In the rows, zero is written as 128.
One turn sends every row of this set to another row. A few are shown first. Where does it send the rows asked after them?
sikod: [154 130 107 105 127 140 110 113 100 131 122 112 141 152 176]
befez: [112 123 133 127 113 115 113 106 131 126 146 132  80  99 100]
givev: [ 95 139 117 133 133 123 108 126 158 101 133 106 154 143 113]
Sur: [100  98 124 103 139 130 135 156 123 116 144 148 123 133 164]
dema: [103 146 112 163 133 107 129  94 141 136 130 121 138 146 173]
mol: [106 148 107 125 143 116 127 132 140 120 128 100 158 153 169]
reguf: [140  98 103  98 137 166 101 144 122 123 141 133 125 122 139]
Vefu: [119 123 143 126 111 120 125  99 134 125  91 140 101  99 106]
Vepug: [122 116 116  96 121 115 136 135  98 139  96 124 147 130 172]
Rul: [ 93 136 123 162 125 115 108  93 158 115 135 122 138 140 118]
livu: [ 95  96 127 134 131 124 136 123 124 132 148 165 108 132 172]
povu: [ 96 131 110 163 126 107 114  98 138 130 140 121 151 150 155]
kubet: [142 125 138  77 115 142 120 130 128 100 134 119 103 123 104]
Mipa: [105 151 106 129 135 115 131 116 143 106 117  86 135 155 160]
rekos: [141 116 120 119 104 120 123  92  91 145 148 140 103 139 170]
nabe: [107 151 117 154 129 113 128  88 159 109 114  97 114 143 142]
danov: [153 135 123  89 128 151  97 127 126 101 108 104 132 135 124]
bona: [137  94 109 142 125 155 100 103 122 144 145 154 100 116 138]
zap: [144 117 114  73 116 133 123 138  99 121 143 116 129 145 159]
Dasi: [105 153 117 134 136 116 131 111 160  96 112  88 126 144 137]
ven: [134  97 116 121 127 165  98 123 139 123 139 142 103 112 112]
Kugip: [141 135 115  92 124 130 121 149 113 114 107 116 108 115 100]
fabag: [113 115 111 137 108 103 118 100 102 152 159 137  91 118 157]
nurik: [105 148 108 150 128 107 132  94 143 118 118  96 127 149 167]
Ked: [149 139 135 128 119 148  97  84 140 112 113 126 101 124 111]
tene: [139 124 104 142 108 109 127 101  89 160 118 143 102 123 149]
sazo: [150 129 119 144 114 134 102  70 110 140 121 136 111 137 163]
turo: [100 150 132 161 132 115 122  91 165 117 120 120 120 126 125]
kip: [ 96 101 142 134 128 130 132 117 142 116 143 164  92 115 132]
Dedeb: [140  91  97 123 128 156 104 125 108 143 147 144 122 128 163]
linu: [ 98 101 138 104 137 137 131 152 145 101 138 149 112 117 131]
kas: [103 153 124 124 142 124 124 131 165  98 120 101 140 134 121]
fupib: [122 112 124 139 109 105 134  89 105 154 101 145 117 118 160]
Zug: [138 133 125 134 108 121 120 103 117 133 110 138  83 107  97]
bofu: [116 122 118  84 122 120 115 157 124 113 147 108 107 110 110]
Minu: [124 122 130  84 125 126 131 144 126 112  88 119 133 112 117]
poz: [ 96 133 105 133 135 114 113 126 138 116 138 106 168 156 152]
kozo: [143 127  96  99 121 118 130 145  85 140 117 120 128 135 155]
tad: [118 116 100  91 120 113 120 146  94 139 155 113 121 128 165]
Tul: [138 121 141 122 102 127 118  81 125 126 140 142  79 120 115]

Kugip turns into Zug
poz turns into givev
kip turns into livu
Where do these go?
Dedeb turns into reguf
fabag turns into tad
kas turns into turo
Tul turns into rekos
fupib turns into Vepug
sazo turns into sikod
Mipa turns into Dasi

One turn sends every row of this set to another row. A few are shown first. Where does it send the rows asked after them?
leno: [178 152 125 184 101 157 134 152 109 113 100 138 150 104 156]
lig: [153 137 122 149 106 119 115 195 115 100  96 124 111  99 161]
Zomam: [164 119 118 140 105 152 112 121 108 107 119 141 106 109 110]
degi: [119  95 111 162  98 160 134 146 140 104 173 112 116  87 153]
basat: [118 170 155 168  84 131 137 131 145  96 118 113 116  87 155]
kapuv: [166 141 111 162 114 110 140 136 142 114 146 132 137  36 134]
Renu: [146 125 129 154 105 150 139 123 114 116 145  93 133  78 193]
lefig: [113 135  94 185  72 136 135 165 136 130 127 136  97  78 128]
mopem: [151 133 133 165  96 120  94 125 146 128 139 165 109 103 191]
guva: [173 138 122 166 111 131 137 148 156 109 156 147 130  41 133]
vukis: [133 111 143 182  67 146 117 117 126  89 110 140 112  59 167]
Mago: [147 110 104 179  84 146 102 173 179 104 127 139 133  95 134]
rifa: [146 104 102 146 119 140 143 163 125 128 141 116 149 120 172]
buzo: [145 138 123 167 101 105 114 136 141 113 148 169 115 120 189]
Getu: [161 121 113 151 105 142 106 126 111  99 135 122  87 111 113]

degi turns into Renu
basat turns into lig
Getu turns into kapuv
Where do these go?
Mago turns into vukis
mopem turns into Zomam

One turn sends every row of this set to another row. A few are shown first. Where does it send the rows asked after them?
kiko: [130 113 145 116 108 134 159 124 153 103  96 133 135 138 106  86 135 110
 117]
buk: [132 167 137 127 152 122 117 147 105 118 146 116 137 151 123 145 125 124
  77]
Kom: [126 123 101 121 155 134 103 142 141 130  99 152 126 145 120 138 147  87
 111]
Nopi: [135  97 138 150 125 117 116 150 116 165 166 145 137 116 124 144 131 149
 139]
peka: [149 151 159 118 137 106 119 151 111 113 145 114 143 148 128 139 129 126
  79]
Miri: [145  96 138 125 135 140 133 145 154 111  97 149 146 148 104 113 151  92
 109]
mudug: [136  72 140 145 102 135 146 126 116 126 130 148 114 112 124 142 143 151
 116]
zoz: [177 116 117 101 117 139 127 123 154 147 138 148 162 103 113 114 130  90
 125]
Sudus: [112 115 120 136 104 123 129 114 133 143 134 151  95 103 146 152 150 152
 138]
Famet: [146 115 126 123 124 160 149  99 141 136 123 133 159 102  97  99  96 117
 115]
vem: [ 99 148 118 108 104 129 144  99 150 117  98 126  96 137 124  99 129 120
 120]
savov: [126 106 150 114 109 119 149 120 146 108  90 125 120 134 109  89 137 115
 100]
Las: [171  99 138 115 113 135 131 136 135 157 161 142 164 108 128 117 109 108
 115]
Rin: [126 130 143 112 149  96 107 158 112 105 141 119 145 147 138 133 145 114
  84]
fug: [103 149 125 109 108 137 147 110 169 111 104 133 110 135 122  94 135 125
 129]
ladul: [136  90 145 146 112 137 144 139 117 157 165 132 135 114 128 132 127 156
 123]
Ziget: [127  81 140 144 137 105 115 143 127 135 130 155 120 112 120 153 146 139
 140]
zemav: [140  90 137 118 140 136 132 142 133 111  96 142 141 148 102 115 146  92
  96]
dabas: [125 127 107 128 156 144 110 137 155 122 107 158 136 148 114 133 145  87
 122]
muvaf: [138 145 122 102 110 116 127 109 163 144 128 136 146  98 107  98 102 117
 151]
Mituk: [123 122 124 141 109 127 126 124 127 165 172 136 113 108 144 140 127 159
 139]
Didoz: [118 109 144 148 108 119 135 126 124 157 162 127 121 112 126 125 112 168
 140]
kofa: [133 155 123 109 103 121 129 111 147 163 155 128 142  99 136 105  92 131
 143]
tamef: [107 102 111 160 134 149 118 125 118 135 132 155 110 113 123 162 132 143
 129]
Dor: [ 98 150 124 119 156 123 115 141 107 107 142 119 138 145 135 142 129 123
  84]
vof: [122 184 149 115 127 108 125 132 114 119 143 108 126 151 132 131 112 144
  85]
Gesa: [ 97 147 149 110 133 101 129 137 119  95 138 100 132 141 133 114 125 136
  92]
Sof: [102 161 123 106 125 112 121 132 118 109 146 112 113 142 156 131 138 125
  86]
figit: [121 124 142 114 129 121 141 146 105  99 137 108 137 145 141 122 137 125
  66]
retez: [137 131 111 125 152 139 116 118 148 149 126 148 160 107  95 120  97 101
 141]
Nus: [141 145  88 110 112 167 133 100 149 147 135 145 138 103 119 120 113 101
 124]
fus: [103 101 144 148 113 106 139 115 125 126 127 137 108 104 118 132 125 168
 136]
fivi: [ 94 156  94 119 137 137 111 111 150 125  98 141 106 141 124 127 133 105
 125]
Zov: [147 123 127 127 154 132 104 139 137 164 151 146 167 110 115 130  90 105
 133]
Runiv: [139 156 154 117 123 122 141 137 108 112 146 109 130 147 132 126 124 134
  71]
zufe: [138 146  95 123 125 162 123 115 132 164 161 140 141 110 139 130  98 116
 124]
Bosil: [140 116 143 119 109 145 155 110 133 147 151 121 155 107 112  98  76 137
 116]
kek: [120 110 117 152 134 145 118 138 116 166 165 138 129 115 131 144 113 155
 134]
dez: [134 185 135 114 133 115 116 138 117 128 148 118 128 151 144 147 131 132
  86]
Lir: [106 154  94 116 136 151 118 121 163 121 104 147 112 139 124 120 135 101
 132]

Miri turns into fug
fivi turns into zemav
Where do these go?
muvaf turns into retez
Dor turns into figit
peka turns into vof
kofa turns into Zov
mudug turns into Sudus
ladul turns into Mituk

One turn sends every row of this set to another row. A few are shown first. Where does it send the rows asked after them?
Fenar: [161 137 103 120 116 117 110 155 112 122 144 154 117  88 149 124]
bodid: [110 106 122 136 130 123 146 115 146 172 133 171 104 142 123 120]
Podog: [114 117 120 131 122  96 135 144 106 137 127 101 129 164 143  97]
gesut: [134  97 139 138 148 126 132 108 147 164 133 147  95 143 114 139]
reban: [154 136  93 135 127 115 125 139 120 122 129 157 140  79 149 132]
saruf: [113 152  99  95 126 158 139 111 161 132 149 127 141 110 118 145]
mizak: [127 111 135 134 127 116 131 134 102 110 129  88 123 154 151 116]
dat: [108  81 121 138 124 128  97 121 148 145 154 114 102 111 124 127]
madas: [120 123 139 128 140 105 135 134 117 123 132  88 129 157 160 109]
budot: [120 102 118 142 129 117 128 121 150 180 135 160 106 135 104 133]
Zato: [143 148 126 115 132 110 134 104 124  99 125 157 101  99 133 110]
madez: [112 118 126 122 114  88 140 121 120 116 131 103 120 174 135 121]
luk: [138 149 102 149 140  99 137 142 141 161 124 105 147 152 148 121]
tizi: [125 123 116 109 114 149 128 147 105 130 149 145 168 142 105 149]
tiv: [151 140 115 114 144 107 137 120 130  95 123 170 107 106 126 116]
Mogaf: [115 148 119 101 110 159 126 125 158 106 156 121 150 119 110 134]
deral: [168 130  99 110 124 117 109 159 130 132 148 153 140  94 140 115]
Tup: [117 137 112 113 121 156 148 105 151 105 136 127 163 125 102 137]
Gulu: [136  99 135 137 153 137 127 129 124 174 125 160 102 136 115 119]
nizin: [121 142 107 124 113 154 149  97 144 105 144 108 144 109 111 140]
mer: [136 112 116 121  97 140 130 137 101 124 137 135 165 134 111 163]
fotov: [117 119 144 133 138 100 114 142 109 121 122  94 124 159 143 126]
napu: [142 146 106 140 137 110 159 141 155 156 119 112 140 152 153 115]
lop: [108  84 136 132 125 127 120 116 160 152 158 119 104 106 129 123]
zegul: [158 130 113 146 113 113 115 151 127 109 141 138 148  84 146 118]
tud: [ 87  87 112 128 119 118 121 123 143 146 155 113  97 108 133 127]
deguk: [140 153 118 104 146 123 132 116 131 105 136 159 100 107 126  94]
fet: [100 137 116 118 118 141 152  97 158 107 147 123 156 114 114 131]
geki: [130 109 108 125 134 122 133 120 152 171 128 169 103 144 102 124]
baniv: [159 144 111 126 126 117 102 163 117 141 143 145 131  92 148 131]
Gud: [154 146 127 152 144 114 134 141 157 155 117 118 149 155 145 119]
Dud: [120 125 117 108  97 162 124 136 101 122 140 133 156 141 113 142]

Zato turns into dat
Podog turns into reban
Tup turns into madas
Where do these go?
Gulu turns into saruf
lop turns into Dud
fotov turns into deral
Gud turns into deguk
mizak turns into baniv

One turn sends every row of this set to another row. A few are shown first. Where does it send the rows asked after them?
pov: [158 157 175 153 148 106 134 109 117 151 147 115 120 161 149 103 135 159]
Veziz: [164 112 142 106 130 103 119 141  74 137 125  94  98 117 162 126 117 140]
gafo: [126  95 119 122 127  89 149 100 133 143 168 100  99 172 144 121  99 141]
zozu: [133 132 170 135 133  92 122 143 127 110 140 116 124 150 175  72 130  86]
veru: [124 125  95 133 137  98 124 149 134 127 109 101 117 171 154 104 103 173]
nefo: [145 124 125 118 169 128 150  95 139 152 123 105 132 160 186  87  83 110]
Rel: [154 117 147 149 114 118 157 151 135 107 125 143 133 149 188  91 103 112]
voz: [185 139 109 109 158  99 106 144 132 159 124 134 137 159 169 100  85 135]
Boval: [176 122 130 106 135 140 121 118 140 129 105 114 129 151 165  86 133 105]
nilad: [146 112 144 152 114 117 158 142 144 107 125 145 138 150 183  91 107 112]
fudu: [113 122 108 137 143  95 159 135 116 139 139 146 123 103 187  97 127 134]
zipo: [120 143 115 139 125 123 134 134  95 149 119 111  89 154 130 130 146 152]
Digu: [143 123 147 140 157  88 137 158  97 125 131 127 117 168 172 155  98 117]
gebof: [122 142 106 146 100 122 138 163 123 132 139 129 113 158 169 122  72 121]
zoto: [173 123 137 131 142  84 111 117 118 133 106 108 109 116 157 116  72 126]
Dudaz: [130 156 153 101 159 113 146 153 143 142 140  95 116 164 190 129 117 124]
Reref: [172 106 145 111 124 105 118 144  81 127 122  96 102 118 159 128 122 136]
Zolub: [135  98 130 114  96  86 137 147 113 157 121 100 135 146 135  82 104 146]
beve: [141 134 113 121 146 140 131 113 127 127 174  88 135 149 178 120  74 116]
feb: [134 138 120 149 158 125 143  96  96 161 140 118 121 158 173  61 115 141]
kaviz: [109 126 110 104 148  69 129 151 133 125 134 124 139 145 190 114 111 142]
befeb: [129 120 148 130 153  77 125  98  94 127 154 106 118 185 151 127 131 137]
ruk: [165 137 130 126 117 125 131 130 115 171 138 121 100 122 143 106 158 121]
kori: [131 134 165 145 115 108 126 140  84 137 146  86 106 140 165  66 105 117]
nekin: [145 140  90 148 110 133 104 127  93 141 133  96 110 149 150 134  92 128]
tipub: [112 120 144 136 166 115 131 157 133 123 130 105 116 164 132 124 141 100]
tebez: [159 127 130 149 120  91 130  97 147 119 146 128  98 114 169 112  90 125]
fid: [128 122  88 133 144  98 126 149 135 120 115 108 113 165 148 108 105 168]
fov: [156 152 175 145 152 113 141 106 117 148 153 109 120 169 139 108 131 157]
gede: [147  96 127 128 170 115 145 144 117 170 167 140 120 143 147  88 135 108]
Guko: [143  97 142 118 155 104 138 132 119 167 110 118 157 134 119  86 116 119]
Zef: [148 148 149 136 118 127 161 139 140 164 156 140  86 165 161 103 134 112]
tof: [132 124 113 118 141 137 126 116 130 128 172  89 125 146 172 120  75 111]
bugev: [168 125 129 138 147 127 106 108 110 139 130 125 166 153 122 125 107 126]
Futel: [150  96 121 119 170 112 140 155 119 171 163 133 122 147 145  83 134 115]
Vurig: [156 126 100 126 107 128 151 146 131 177 162 138 127 161 178 103  98 108]

nekin turns into gebof
nefo turns into zozu
tof turns into nilad
Where do these go?
Zolub turns into gafo
Digu turns into voz

